In the data rows, the value 128 means zero.
Some points, each followed by its number:
[137  61 127 139 164 107 112 101 145 119 136 190  86 173 118 125 133  84
 218 167  56 188  84 186 142 132 121  92 150 122 122 128 168  50 105  52
 207 222  43 152 156 100  98 101 159 136  94 161 167 127 155 109 186 143
 137 147  81 152 128 178  82 117 131 143 211 142 194 135 104 155 119 107
 141 191 154  72  98 141 178 154 171 143  73 162 155  86 163  39  94 180
 127 116 120 219 177 151 186 174 133  86 101 150 125 126 155 189 138 138
 188 165 103  92 100 165 135 200 204 156 155  63  94 187 157  33  62 127
 182  99 167 150  69 191 186  94 131 119 139 188 157  73 141 101 184  53
 168  87 127 169  28  87  69 125 111 173  84 115 138  93 201 148 116 102
 153  79 137  98 133 123  94 172 149 194 194 168  68 171 207 119 161 229
 117 180 175 179  87 137 187 135  95 119 156 147 122 221 153 162  76 184
 159] 0
[118 181 106  78 186 114 161 136  66 166 129 153 157 106  75  93 124 140
  59  92 103  39 130  59  56 129 157  88 156 126 149 160 132 211 177 110
  95  77 149  52  44 171 120  89 120 154  89 143 120 152 114 138 112  94
 156  96 141  62 136 194 131 144 141 163 134  96 101 117 138 104 137 103
 168 176 209 170 139 107  72 112 134  84 156 154 150 184 129 150 173 138
 127 105 164  66  81 126 126  51 108 156 114 170 145 106 129 113 180 102
  87 138 186 146 125 157 111  68  78 115 126 186 181 162 105 150  96 138
  85 176 127 115 130 130 110 125 142 177 149 107 139 121 102 166  79 134
 103 144 128 148 149 110 115 222 135 116 169 159 140 208 125  26 126  76
 166 160 106 173 113 160 143 108 113 163 136  81 214 151 147 147  51 140
 124 150  97 120 169 106 164  55 126 153 136 131 201 101  72  87 169  72
 130] 1
[132 148 135 166 121 145 144 113 113 114 127 139 152 147 121 110 156 101
 143 142 136 132 159 176 137 151 160  77 135 120 122 104 126 108 108 102
 134 120 143  87 127 108 154 117 104  99 137 101  95 125 126 106 139 112
 136 140 158 128 136 144  87  72 116 110 127 146 118 133 118 130  92 146
 132 131 108 167 143 115 150 155 108 118  72 143 164 104 100 120  97 165
 111 137 152 117 118 156  74 115 124  81 112 122 152 104 133 169 117 146
 128 141 107 146  96 106 145 161 134 105 155  62 125 123 112 136 143  92
 151 100 145 163  88 151 134 122  95 136 161 150 128 124 136 140 121 129
 135 129 152 136 118 163 138 128 139  88 112 157 137 113 118 168 125 115
 132 131 106 142 150 159 125 146 123 118 113 130 131 136 139 120 133 138
 118 141  92 118 107 105 144 115 123 133 148 145 119 175  94 154 118 105
 155] 2
[ 91 176  81 131  90 119  87 150 200 147 156  98 148  90 106  72 151  76
 111  89 117 114 158  71  98 159 135 136 129 140 107 135 114 138 101 148
 111 107 139  98 172 169 151 136 146 112 135 122 116 136 145 110 159 117
 118 153 118 115  96 111 136 131 122 140 145  79  59 167  96 107 142  87
  66 136 169 114  92 101  66 108 141 140 187 131 116 136  83 163 144 145
 152 143 143 145 132  85 155  46  62 108 130 133 110 177 154 164 139 128
 101 172 190 118 132 119  38 101 173 153 137 105 128 109 134 103 150 129
 102  70 106 114 147  99 138 135 122 147  93  89 169 168 106 150  86 139
  96 157 119 107 154 125 114 179 150 152 128 123  72 183 134 121 157 162
  96 137 141 126 133 112 159  85 165  87 125 153 136  69  85 144 112 140
 134 142 129 106 146  84  70 135 194 102  80 112 158  88 131 148 135 114
 120] 3
[117 164  86 116 125 155 165 140  78 149 118  95 167 124 121 143 126 148
  90 138 140  95 182 116  61 167 142 132 109 130 128  74 123 162 162 152
 104 121  78  79 110 152 139 103 135  80 133 131  74 149 143 104 129 174
 105 134 179 122 149 165 130 156  99 153 100 126  99 120 130  88 145  56
 144 139 128 155 179 131 113 165 106 141 185 192 116 188 133 146 167 146
 140 129 125 136 103  99 121  74  92 157 117 100 129 162 184 104 169 135
 118 135 156 138 125 116 119 115  90 131 138 161 138 115 134 160 113 155
  92 146 117  84 160  84 146 181 114 149 151 109 127  95 127 181  97 174
 115 148 115 130 143 134 102 157 106 165 160  94 136 190 178  89 132 101
 128 122  86 115  76 155 151  88 125 143 102 160 164 120  80 177  99 112
 129  84 104 124 176 126 193  70 111 141 129 120 128  63 146 141 235  64
  69] 4
[139 162 148  90 148 154 147 107  99 176 103 132 125 126 116 104 120 154
 110 171 141  76 171 143 124  96 140 101 115 141 146 150  84 134 124 128
 102  93 188  99  72  80 140  97 103 104 143 101 139 148 111 168  85  83
 143 112 152 100 141 100 115 154 114  78  82 151  98 159 105 128 110 120
 163 105 120 151 150 140 153  83 153 112 106 116 129 126  86  81 114  97
 105  82 172  60 109 128  62 142 169 137 145 145  88 121  89  46 143 167
 100 125 103 155 124  98 213 156  35 107 124 194 132 136 135 188  90 103
 118 204 117 105 145  99 102 100 123 140 146 175 109  62 106  87  82 118
 107 130 146  87 158 112 127 126 165 116 184 150 110 125  87 151 128 162
 152 158  37 151 120 125 119 109 135 105  48 109 187 130  91 168 125 103
 154 121 113 117 121 158 119 106 126 115 179 151 126 102  60 116 143 147
 158] 5
[ 90 197 106 153 147  99 152 201 172 112 169  97 132 154 106 105 160 103
 166  78 107 148 109  97  64  84 101 132 185 137 103 102 143 179  94  87
 130 131 110 226 221 173 128 124 198 107  89 127 113 113 176  32 167 120
 100 125 117 124  84 128 143 151 152 213 105  54 142 121 102  89 148 105
  54 145 133 101 119  76  37 163 128 129 165 189  74 165 113 209 128 132
 138 203 140 207  98 137 227  53 107 153  59 120 104 190 202 172 158  94
  98 178 195 137  85 149  43 148 222 153 155  89 154 128 164  82  94 117
 103  39  99 123  93 139 154  97 162 124  52  56 120 151 165 180 111 166
 125  81 134 139  98 177  46 148 141 192 102  26 101 227 160 136 145 201
 119 151 195  64 125  99 161  68 165 106 186 142  91  62 138  89 166 118
 123 127 157 126 145 126 154 110 150  59 101 166 146  80 105 114 133 104
  89] 6
[ 88 151 140 121  95 136 121 121 135 120 103  72 192 135 107 118 109 152
 131  88 174 102 163 114  87 113 155 174 127 151 109  98 167 163 140 178
  98  78 220  98  82 142 140 181 138  71 151 162 118 146 119 186  70 170
 123 143 193  72 190  95 132 152 133  82 117 106  44 167 111 100 125 193
  87 125 106 101 144 157  43  62  97 117 182  90  98  57  72 213 127  95
 104 116 145  59 114 108 147 113 115 156 183 114  71 185 147  56  98 167
 112 112 136 154 189  92 171 108  91 122 122 151 158  91  89 167 179  92
 136 168  85 132 167   4 114 130 100 143 132 130 104 139 129  91  98 179
 141 179  92  70 139 161 122 140 135  86 139  99 130 204  69 157 138 185
  94 166 120 107  94 141 152 116 136  56 102 112 122  78 110 156  97  69
 213 116 125 165 124 146  77 160 178 130 108 124 126  85 108 123 179 116
 135] 7
[100  98 133 132 110 139 102 109 125 130 144 127 136 134 134 202 164 135
 128 122 110 170 122 137  96 165 152 128 115 114 158  79 101 110 147 100
 170 157 128  99 138 160 121 128 180 111 126 146 108 111 135 128 140 133
 150 124 163 142 123 153 110  95 118 185 145 138 114 144  82 122 113 161
 120 150 125 129 114 177 136 150 109 112 135 169 120 169 169 132 157 144
 136 116 102  78 129 153 141 139 136 155 100 106 135 116 121 125 134 129
 157 118 125 152 109 191 112  99 131 184 104 152 115 113 120 112 109 154
 125 104 126 144 105 157 121 138 101 113 151  82  92 109 117 153 143 139
 146  76 150 111 128 131  97 145 117 128 162 183 130 149 115 109 104 124
 103 109 113 135 122 135 125 151 118 147 107 154 139 151  99 127 128 153
 103 177 103 123 141 137 131 140  94 125 132 164  99 149 130 156 153 133
 136] 8
[109 145 131 113  68 140 102 147 101 119 139  65 167 122 114 152 201 136
  59 111 148 103 130  89 112 131  92 145 126 110 111  79 139 168 129 143
 123  88 110 106 109 158 136 127  99 108 145 108  77 124 169 117 103 135
 129 136 142 125 112 178 134 154 121 140 141 122  74 128 132  74 176  56
 102 138  89 166 186 138 100 127 138 136 179 170 137 172 114 181 154 146
 146 171 120  79 118 132 130 107  73 136 110 145 118 146  99 137 128 114
 143 137 153 148 117 109  84 102 108 105 155 178 115 127  94 109 189 150
 135 104 123 112 142 104 117 147 114 108 153  81  89 110 128 168  91 153
  68 102  98  89  96  82 125 149 123 121 168  83 142 186 145 117 162 139
 111 133 154 129 101  89 125 131 134 166 125 141 151 106 113 121  69  74
 117 118 118  99 184 146 124 120 145 124  94  94 143  81 136 112 187 105
  50] 9
[158 131  91 110 125 124 135  99  97  95 110 150 147 107 150 154 135  80
 119 101 120 137 114 116 114 119 124  93 160  89 111 149 117 116  96 117
 123 116  95 115 131 143 139 114  80 102  96 151 142 159 138 176 130 156
 177 109 131 141 147 162 134 139  89 156 113 142 111 125 124 131  83  92
 162 138 179 148 111 111 120 164 150 152 115 132 156 165 202  85 119 143
 147 118 149 168 119 128 138 154 165 128 130 140 134  81 149 196 148 123
  76 126 202 126 107 153 127 144 128  99  90 117 136 166 162 116  95  96
  89  97 126 121 102 159  93 163 111  88  74 103 142 114 129 133 148 114
 150 158 157 172 137 112 177 129 131 147 120 174 152 112 134  91 112  87
 110 120 111 120  97 142  80 118  76 130 124 177  96 116 158 145 108 172
 110 139  99 123 136  81 177  74 169 118 138 139 123 176 168 127 142 122
 156] 10
[119  77 124 175 139 103 137 132 190  86  83 115 121 111 157  79  92  80
 134 122 115 155 107 156 101  84 137 103 150 132  78 116 163  90 105 154
 145  99 134 190 134 108 116 139 143 116 104 163 146 115 126  99 144 137
  92 184 122 148 106  86  86 122 114 129 108 126 145 160 157 181 116 189
 104 156 107  90 104 132 130 102 140 107 128  94  95  83 119 106  89 124
 148 125 142 178 142 141 171 165 130  96 131 118 129 119 141 182  96 131
 118 114 133 137 143 108 110 125 154  99  99 109 134 115 100 118 147 127
 226  67 154 200 123 141 142 105 133 133 127 149 132 132 153 153 165 137
 130 136 113 120 120 155 110  95 101 117 133 138 117 103  93 159 132 130
 113 131 208  90 192 139 117 169 126  81 174 127  71 157 134  95 154 158
 122 113 158 128 114 114 109 190 114 146 102 106  71 152 161 112 126 122
 131] 11
[142 136 151 118  57 165  97 101  82 116 116 108 169 111 140 207 127 102
 136 134 188 113 136 113 161 129 150 131 113 106 152 105  85 107 100 178
 115 133  80 108 106 105 128 140 117 121 199  94 188 109 106 187 124  93
 158  89 137 139  92 145 138 133 150  65  75 170 140 129 139 109 104 148
 165 134 122 147 171 163 178 148 153 136 160 175 175 125 134 113 170 141
 112  57 132 137 147 160  90 143 132 120 130  87 139 124  97 101 114 185
 138  87 102 109 150 139 171 115 124 145 143 140 101 133 115 118 122 104
 147 168 120  81 122 105 112 118 127 133 145 177 136 139 113  33 113 151
  69 189 152 154 157 114 156  57  88  80  89 135 121  40 100 195 121  84
 121  99  69 111 102 143 140 129 140 143 124 142 173 133 146 160 134 131
  80  98  98 100  95 116 135 131 103  98 137 131 144 198 176 119 127  96
 171] 12
New points follow, each followed by the numbers of its three nearest points above, looking only along the 3 directions in which the numbered points spread most, nearest first.
[176 130 136  78 122  89 129  81  57 126  83 187 137 130 125 175  80 182
 110 142 150  73 137 181 147 147 148  94 133  75 173 131 122 140 170  95
 141 128 104  91  53 162 111 137 124 154 168  83 139 131  76 170 113  94
 175 123 140 114 142 149 142 117 141 109 120 139 148 120 149 143 143 132
 194 142 137 116 112 146 157 155 118  97 154 155 122 168 152 103 145  85
 178  88 128  34 157 129  52 166 160 135 120 137 129  85  82  48 159 114
 116 129 116 149 144 150 129 118  90 109 125 207 118  98 145 138 131 133
  93 214 150 101 159 177  91 166 114 172 184 143  95 110 110 127 109 116
 125 133  99 152 169 105 117 100 123 102 108 165 148 131  93 113  81  86
 177 134  64 142 123 149 161 188 122 190 141  95 120 218 141 170 132 106
  93 115  97 141 147 133 172 125  95 145 113 114 150 136 136  88 121 102
 162] 12 5 2
[157  63 194  81 103 114 103  88  81 142  88 182 134 191 149 121  47  63
 181 183 140 183 161 141 181 129 129 117 145 105 208 179 109  71 189 140
 153 141 152  89 103 102 145 123 104 139 170 153 178 136  87 118 150 107
 131 165 114 114 154  62 112 114 127  88  48 128 143 157 113 149  45 187
 139 123 106 126 108 163 182  44 133 113 100  98 132  73 122  99 112 148
 112 106 106  90 188 114 146 231 138  83 140 142 114  48  95 132  91 152
 147 125  27 152 193  93 186 129 116 109 118 129 104  85 107 147 165 136
 163 154 163 154 110 150 120 107 130 181 147 215  86 154  88  50 157  85
 166 115  95 119 141 156 123  67 118 114  41 157 109  87  81 171 106 133
 115 134 113 134 137 140  95 119 113 111 205  62 112 161 138 114 124 118
 138 150 147 174  61 145 104 210 116  88 130 123 138 155 149 102  47 181
 179] 12 2 11
[113 147 105 125 127 173 163 110 143  92 128 117 148 133  90 129 137 166
  64  99 139  96 155 133  93 162 147 144 124 112 197 127 135 175 133 131
 133  98 164  81 109 117 133 125 180 137 168 121  59 132  91 151 116 158
 138 126 145 130 129 135 141 144 152 140 111 126 131 132 127  60 109 106
 135 118 121 109 166 130  68 166 111 155 173 110 116 136 112 205 158 102
 101 145 102 136 117  95 139 103 112 145 162 113 124 173 142  68  97 110
 137 151 163 155 109 120 119  74 104 138  91 187 162  76  98 124 143 155
 115  93 116 142 174  81 142 144 137 114 147  83 118 125 136 119 117 148
 153  90 136 132 156 145 148 128 158 149 123 104 120 184 128  90 168 161
 104  95  89 131  98  99 155 129 136 155  92 145 127 139  43 128 121 119
 163 106 121 140 144 109 123 116 136 154 130 128 230  78 146 165 166 101
  74] 9 4 3
[124 133 148 124 140 126 126 158 138 114 137 136 144  83 151  78 101 157
 148 149 104 127 118  84 119 122 104  96 156 136 143 118 167 144 152 130
 107  77 135 142 120 142 132 152 121 154 108 112 168 141 137 121 115 144
 138  71  92  94 114 116 117 127  89  82  81  71 139 158 157 107 161  85
 132  87 150 111 130  98 112  92  87 163 137 124 118 121 160 148 139 170
 129 139 139  86 122  78 138  92 134 118 144 141 174 121 148 147 142  93
 151 133 115 163 155  86 105 149 135 124  94  98 173 107 160 109 138 142
 115 128 174 145  84 103 144 102 162 127 119 154  71 143 134 124 159  99
 117 143  65 128 132 150 105 111 155 161 118 117 112  98 172 106  93 112
 103 148  78  91 139 153 164  99 137 141 135  99 153 144  98 122 153  91
 112 140 155 142 106 157 130 150 181 122 149 122 142 123  97  91  87 155
 156] 8 2 10
[135 139 140  97 138 126 143  59 135 103 110 166 108 129 170 124 143 124
 117 169 134 133 153 178 119 136 110 139 151 127 154 110 106 162 117 110
  89 143  89 116  76 134  97 129 136 108 143 172 129 133 132 164 135 139
  82 119 137 120 149 106 136 116 134  91 131 148 132 133 137 113  92 119
  97 137 128 172 135  94 113 130 121 140 132 108 131 168 144 125  90 149
 170 113 100 127  99 128 125 103 106 136 177 112 156 111 127 125 147 126
 115 154 110  99  94 134 103 171  99  70 108 153  94 124 123 146  73  75
 111 110 112  96 171 131 158 136 135 150 105 147 163 121 132 101 121 164
 118 143 130 160 131 113 153 130 133 185 120 128 157 108 139 160 103  71
  69  79  91 111  92 103 124 107 117 148 112 143 148 124 111 133 151 121
 119 106  95 176 113 115 126  74 128 111 100 114 165 136 206 121 102 112
  82] 8 2 10
[ 95 195 107 111 111 136 165 178 171 212 125 124 116 126 120 121 132 167
 112 102 154  95 134  67 112 151 127 155 151 177 119  93 132 173 149 138
 108  75 176 131  97  88 176 159 126 127 125 156  69 127 153 141 114 134
  96 133 146 112 149  83 117 191 122 130  58 107  82 128  87 146  89 130
  85 100 123 158 143 124  81 129 112 159 164 130  70 156 106 161 123 132
 152  99 162 100 135 100 146  56 104 175 158  99 101 158 150 103 137 142
  78 123 156 174 141  70 100 107  74 104 142 169 162 139  97 144 152 101
 103 131  75 157 174  79 133 169  94 139  94  68 133 127 114 157 139 179
 103 107 143  92 187 162 104 150 154  87 180 116 123 158 129 104 154 160
 106 172 101 109 115  94 125  65 104 102  81  54 145  86  78 120 132 122
 164 124 138 131 174 145 102  94 148 168 122 114 127  84  79 126 199 127
 134] 9 3 4
[105 122 118 108 136 142 158  99 135 146 125 178 116 114  82  80  95 132
 111 134 150  92 159 123 121 116 117 116 145 119 143 144 158  75 134 113
 112 120 202 115 120  99 149 113  96 142 134 141 102  84 153 110  96 130
  75 116  95 127 145 132 122 166 133 198 140 109 127 144  96 131 121 159
 118 130 147 129  60  60 106 131 132 123 132 114 143 147 113 144 163 129
 138 135 133 124 125 117 119 146 135 168 167 124 108 151 139 107  77 110
 120 107 191 143 114  92 191 114  88 163 138 154 156  95 113 126 164 126
 133 126 148 129 143 146 140  80 161 127 103 145 116 145 118 141 125  89
 117  99 130  97 145 130 154 137 123 136 167 147 115 138 118  76 129 173
 148 157 147 118 164 153 105 108 121  89 105  86  52 106 116  87 137 122
 125 148 116 125 125 173 135  98 118 116 137 124 147 104  92 161 131 165
 151] 8 2 9
[192  78 180 126 109 169  82 100 137 135  86 126  96 161 145 151 102 126
 144 119 157 149 100 189 180  93 120 146 104 112 174 141 101  84 119 126
 164 148 158  95 136  55 144 159 114 155 179 113 152  95 129 117 113 101
 117 149  79 106 142  66 114  94 120  94 125 136 127 128 161 208 107 186
 120  63 100 106  99 132 194  65 138  71 125 126 140  77  84  76 127  59
 101  64 128 101 122 146  89 212 201  97 183 123  81 108  43 103 117 118
 121  90  52 120 141 119 163 124 132 126 168 122 129 126 152 131 181 103
 154 132 158 156 126 163 112  78 123 145 158 215 101 113  94  68 172 103
 121 148 130  91 138 127 108  68 112  62  91 110  86  16  58 160 149 118
 163 119 120 123 128 144 124 156 120  74 142  80 132 122 163  82 169 115
 138 137 120 137 107 155  96 220 119 112 160 127 127 172 175 110  66 140
 214] 12 2 11
[140 128 152 124 173 146 140 112  76 157 102 127 171 105 139 168 146 135
 138 119 119 113 156 118  99 122 121 133  96 125 172  94 116 129 128 103
  95 144 128  84  81 108 104 144 103  85 159 149 177 114  89 166 109 155
 169  86 119 114 108  99 147 167 119  48  85 151  94 160 151  91 125 102
 160 110 136 126 182 108 127 151 126 136 166 104 192 116 101 126 172 133
  96 111 116 117  97 132  96 130 141 116 193  83 128 135 120  82 116 121
 134 154 119 142 133 154 146 131  78 131 144 201 122  74 153 145  99 148
  96 159 115 119 142 105 112 128  92 140 120 148 136  90 138 107  85 159
  75 119 132 128 126 129 130 150 137  90 138 102 152 127 122 158 120 121
 103 124  67 136 122 140 158 111 112 116 113  90 119 150  87 168  92 126
 162 111 100 128 113 158 169 135 150 137 143 122 121 125 155 105 144 103
  94] 5 12 2
[ 92 117  79 151  99  87 129 139 175 122 119 145 102 124 159  77 131  87
 178 142 152 136  96  68 115 125 130 131 133 180 121 118 178 144 140  95
 150 124 133 138 187 145 174 156 127 149 103 106 152 125 165  77 208 145
 118 121 109  96 118 135 108 118 140 192 172  97 144 113 150 140  96 127
 118 144 157 133 127 129 113 105 115 160 100 141  90 113 116 128  75 182
 149 146 175 181 113 130 140 109 119 143  90 128 152 128 147 163 112  90
 144 142 201 129 112 111 132 159 160 139 139  89 129 102 106 112 110 129
 109  73 148 162 138 124 112 122 137 133 109 107 137 146 150 143 138 117
 127 112 120  87 141 135 132 141 123 163 119 107 132 116 193 145  99 181
  72 130 235  67 121 143 115  68 124 170 131 166 139 100 121 136 148 110
 108 146 177 163  89  88 120 155 104  96 135 126 123  81 158 167 135 145
 137] 8 11 3
[121 203  56 111 132 115 132 146 110 176 172 130 134 150 107 148 141 193
  65 100  74  89 180  88  52 125 124 123  76 164 133  86 113 212 134 116
  70 159  75 161  88 213  67 106 122 102  64 127  85 112 136 180 119 177
 106  82 151 151 147 211 122 150 110 164 203 118  96  80 146  91 164  51
 183 165 219 193 184  88 140 179 178 138 150 161 119 205 187 171 190 142
 145 138 152  79  91 181  94  14 104 171 116 123 190 130 155 106 172 134
 141 149 153 113  95 175 115 119 101 123 185 145 113 132 140 172  80  74
  94 156 114  47  94 104 126 206 108 132 140  50 171  74 137 207  62 109
  59 128 151 210 113  87 116 246 128 152 159 145 187 203 186  97  87  97
 149 126  84 150 137 150 167 119 147 203  75 159 175 118 117 180  90 122
 135  98 125 145 187 106 204  19 147 180 120  85 138 110 158 171 216  68
 107] 1 4 9
[149 137 150 112 153 104 170 100  86 158 139 132 187 163 121 137 120 144
 132 152 106 108 179  83 156 129 110 142 121 100 109 155  90 149 144 107
  98 104 148 144 102 140 126 103 119 170 154 130 133 135 108 139 111 142
 166  94 115  93 124 149 141 150 130 143  94 136  98 148 131 104 163 126
 146 111 122 131 108 109 114 145 137 104 110 152 190 155 120 115 145 138
 116  91 126 102 119 144  81 168 133 123  88 127 107 117 129 132 133 141
 128 156 159 120 131 147 115  82 115 146 120 174 118 148 139 112 107 118
  87 169 130 138 140 161 107 112  95 121 132 125 123 126 110  81 124  92
 152 131 135 127 149 107 118 119 112 150 104 131 140  99 121  59 101  74
 135 127 104 155  82 150 141 158 115 139 150  97 124 139 123  94  85 132
 126 130 115  62 129 129 125 110 135  99 116 162 185 116 134 117 123  79
  96] 8 10 2
[ 89 166  85 115  95 122 143 139 159 162 101  45 166 112  79 134 133 168
  79  75 154  84 128  89 107 186 138 170 125 175 106  84 131 184  92 152
  98  60 165 108  85 137 180  93 157 127 107 104  44 154 134 165  85 194
 152 105 166 138 137 138 165 149 158  99 111 120  39 126  61  78 118 119
 103 114 115 128 210 127  67 171  99 135 147 122  82 162  64 214 137 101
 109 144 127 131  84  91 174  93 103 180 151  85 115 217 175  67 138  99
 104 140 186 166  99 127  89 138 112 119 126 170 172 119  93 141 101  88
 104 147  54 111 128   0 122 166 132 122 135  30 138 115 100 175  75 157
 108 175 166 114 147 145 124 147 158 141 144  91 143 225 178 103 161 191
  98 131 144 131  89 112 137  61  73  94  92  97 170  86 103 106  74 104
 157 131 138  95 167  88 136  51 133 124 121 175 156  48 119 175 223  31
  68] 9 4 3
[127 162 101  85 165 117 125 105 131 140 116 134 141 135 128 147 154 171
 122 142 130 101 141 160 114 158 139 155 110 168 121  94 133 169 111 134
 127  97 115 130 101 172 120  86 147  61 114 163 100 136 142 157 117 129
 130 117 172 101 107 166 124 155 104 132 149 137  80 125 135 111 140  82
 106 160 172 143 138  93 135 115 142 156 145 133 114 114 111 145 132 123
 102 118 124  95 106 129 164 121  69 184 158 107 138 102 141  98 114 152
 137 120 111 102 146 169 128 105  80 146 133 136 119 115 143 129 135 102
 122 137 105 116 110  64 128 149  89 133 150 117 136  79 100 149  91 111
 118 148 162 159 126 135 122 191 158 109 134 140 184 186 170 146  85 119
 140 100  52 198 114 115 140 134 123  86  64 104 168 108  84 182 112 137
 147  97 118 115 134 120 122  95 147 145 157 123 141 103 134 149 180 120
  86] 9 4 8
[144 104 166 161  75 177  72 134 104 135 101 111 136 122 149 174 135 112
 169 132 117 167 110 140 159 164 144 152 126 146 191 144  83  66 150 177
 106 161 111 165 165  72 151 128 176 151 190 137 165 119  95 137 157 130
 123 135 104 153 105  54 135 124 148 130  49 136 163 152  85 140 136 164
  48  95  69 127 137 155 155 142 126 127 141 121 128 102 106  97  86 122
 102 190 123 123 148 139  98 172 148 124 106 109 130 142  87 116 120  89
 122 115 122 149 166 121 151 100 148 111 108 136  97 139 159 167 166 168
  95 119 144 152 142 148 135 114  99 156 140 130 104 155 141  93 109 151
 137 113  88  59 169 149 107 101 116 112  74 122 143  78  83 181 128 118
 125 155 186 139 138 129 115 149  85  91 159 117  85 124 124 179 129  47
  61 110 138 129 116 121  88 179 127 133 129 132  71 137 138  96  71 169
 139] 2 11 8
[135  98 107 143 128  93 122 112 119  84  92 138 110 128 150  70  71 118
 147 133 104 192 113 183 178 133 119 144 164  86 104 144 141  87  78 133
 144 153 161 117 154 100 139 152 136 140 144 120 141  98 136 113 138 146
  82 161  73 115 127 144 138 134 120 125 127 112 131 159 107 161  99 159
  82 106  93  64  63  92 122 106 113 114 100 110  63 126 128  78  89 155
 151 144 143 162 167 107 130 156 126 138 126 146 149 123 160 154 101 125
 161  98 123 149 152 106 148 149 173 169 109  92 126 103 127 167 176 147
 147 124 140 178 140 150 104 118 176 180 110 172 161 147 123  96 176  95
 167 148 119 109 168 128 127 112 173 140 120 119 128 112 139 125 137 133
  99 171 184 114 152  98  88 142  87  98 167 122  79  93 142 134 153 124
 108 142 131 149  92 106 123 188 104  63 111 167 104 118 127  89 108 126
 135] 11 2 8
[129 125  71 152 103 129 121 121 210 118 142 135 144  92 113 152 212 157
  97 127  81 106 123 146 120 127 116 127 147 176 114 125 119  89 131 141
 168 137  75 153 195  81 118 129 103 139 111 145  99 120 163  99  91 122
 119 153 133 164  88  51 111 145 154 111 194 146  88 130  80 142 119 101
  70  91 124  78  98 170 117  95 145 133  84 104  94 122  89 108 133 137
 117 156 105 111 107 114 173 163 110 135 146 136 101 151 119 127 119 148
 102 128 114  80 120 109  76 115 123 104 162 145 130 132 138 140 141 115
 139 115 128  77 162  89 192 113  89  79  81 111 126 123 151 130 138 160
 119 132 145 132  90 138 140 189 132 149 161  94 109 150 132 180 147 149
  99  99 149 128 121  91 140 122 163 111  37 180 121  99 121 122 101 147
 144 159 128 136 174 146  60 128 144 126 119 125  81 131 155 184 179 113
 103] 8 2 3
[184  98 145 107 167  86 128 109 101 114 157 167  90 174 140 149  84 134
 162 141  89 158 155 184 159 137 122 105 128  78 133 181 122  81 156 144
 144 198  84  99 144 126 145 154  92 172 144 103 217  87  96  99 124  79
 129 142  99 130 111 102 125 137 108 132  85 141 150 110 113 158 165 114
 159 106 117 148 105 148 186 140 146  97 112 107 180 124 147  35 104 113
 151 103 118 126 139 146 108 183 150 110 125 141 151  59  93 134 131 147
 153 131  81 122 161 161 167 113 147 132 164 140 107 139 153 112 119 113
 128 164 179 151  99 182  93 100 127 104  84 161 140 167 120  58 127  66
 146 135 111 135  69 108 114  79  85 123 112 170 105  52  86 145 115  40
 130 178  96 117 135 151 157 186 133 135 171 110 115 130 165 125 127 136
  88 101 126  93  90 157  87 161 136 112 173 147 102 185 144 128  42 125
 202] 2 12 10
[162 164 143 112 110 166 103 116  55 128 137 132 140 109 148 149 142 136
 135 134 123 101 154 124 141 137 169 162 122  83 160 148 110 133 132 173
  96 126 112 158 122 132 112 126  91 163 160 116 148 117  64 126 143 137
 151 108  97 148  95 148 163 183 178 115 109 175 177 146 144  99 168 101
 176 144 136 152 187 157 169 165 138 133 121 145 200 147 122 106 151  94
  80 120 123 115 130 111 113 174 155  66 113  95 135 123  55 110 136 143
 135 101 120 118 126 137 149 142 133 119 159 172 120 149 148 107 144 135
 112 156 153  97 116 132 114 110 136 137 104 105 132 155 142  86  96 141
  85 150 130 132 128 114 173  90 133 101 121 131 162  87 113  91  98  94
 147 117  65 132 105 131 130 139 149 133  98 122 126 170 122 124 115 120
 101 102 117 115 149 149 124 133 150 152 118 117 155 132 149 102  86 109
 163] 2 12 8
[ 72 171 122 126 126 119 126  97 142  84  57  97 161 126 132  85  79 120
 105 121 154  77 121  80  99 124 114 110 139 143 125 106 178 160 115 124
  98  70 211  84  86 144 163 110 131 115 161 106 106 166 147 150  78 106
 176 133 152  83 128 115 130 144 120 100 104  35  38 129 114  96  50 154
  69  64  82 144 115 104  52  96 159 134 138  93 119 117  59 224 126 111
 191 132 163  92 166  46 138  99 157 138 158 126 110 133 193  61 115 147
 101 163 118 155 178  79 106  94  79  98 135 145 132  97  50 159 164 103
 139 162 104 171 168  93 151 169 157 114 137 142 107 138 150 176  97 171
 123 156 113 128 225 174 142  89 147 129 133 125 106 171  84  89 168 160
 107 159 154 106 180  97 139  81 108  53 125  73 143 106  73 159  81  68
 165 105 126 139 136 122 108 149 104 117 133 156 143  96  59 106 165 141
  85] 7 9 3
[102 178  63  53 180 159 172 113  89 159 150  62 177  93  91  75 134 143
  75  60 123  58 111  87  59 127 120 152 134 141 105 156 109 200 123 144
  67  69 169  72 105 199 127  99 179 150 116 139  71 168 168 157 114 136
 102 130 136 113 161 141 173 156 104 161 127  67  23 128 149 130 160 147
  96 153 138 129  96  64  18 164 116 137 171 140 117 147 106 255 116 108
 160 157 124  92  93  83  85  88  58 166 133 125 104 152 156  80 155 144
  83 171 214 183 125 133  83  65  64 121 120 156 157 121  88 128 165 117
  61 115  78 167 147  79 138 112 126 164 123  84 112 128 142 197  57 212
 109 142 126 122 130 121 111 135 152 131 155  98 101 182 119  18 136 147
  84 138 130 160 162 142 124 129 124 104  79  99  92 107  98 186  67 115
 147 112  89 126 188  63 132  90 114 127 119 123 132  25 115 110 200  87
  53] 9 4 3
[138 103 190 162 113 120 135 174 144 107 109 137 111  71 124  83  85 115
 164 108 119  90 110 120 128  72 147  91 145 148 186 197 143  95 162 124
 120 113 164  64 109  87 196 126  56 137 144 132 177 160 158 101 147 101
  98 130  78  85 180  67 166 149 103  86 100 139 121 149 100 152  95 141
 122  98 128 113  48 123 142  68 106 122  99  88 120 114 162 112 132  88
 148 120 166 129 150  82 154 150 150 132 146 160 128  94 134 129  84 140
 108 123  67 161 163  87 155  77 116 112 145 117  85 130  94 127 100 100
 133 186 139 158 126 167 114 103 127 153 106 220  94 169  88  91 132 153
 187  85  92  66 193 148 118 115 159  98 100  84  42  64  85 136 133 126
 119 153 112 160 160 119 147  93 147 109 138  93 165  65 145 133  90 104
 122 131 124 118  67 149 108 170 143 128 165 129 159 142  68  77  72 162
 210] 2 12 8
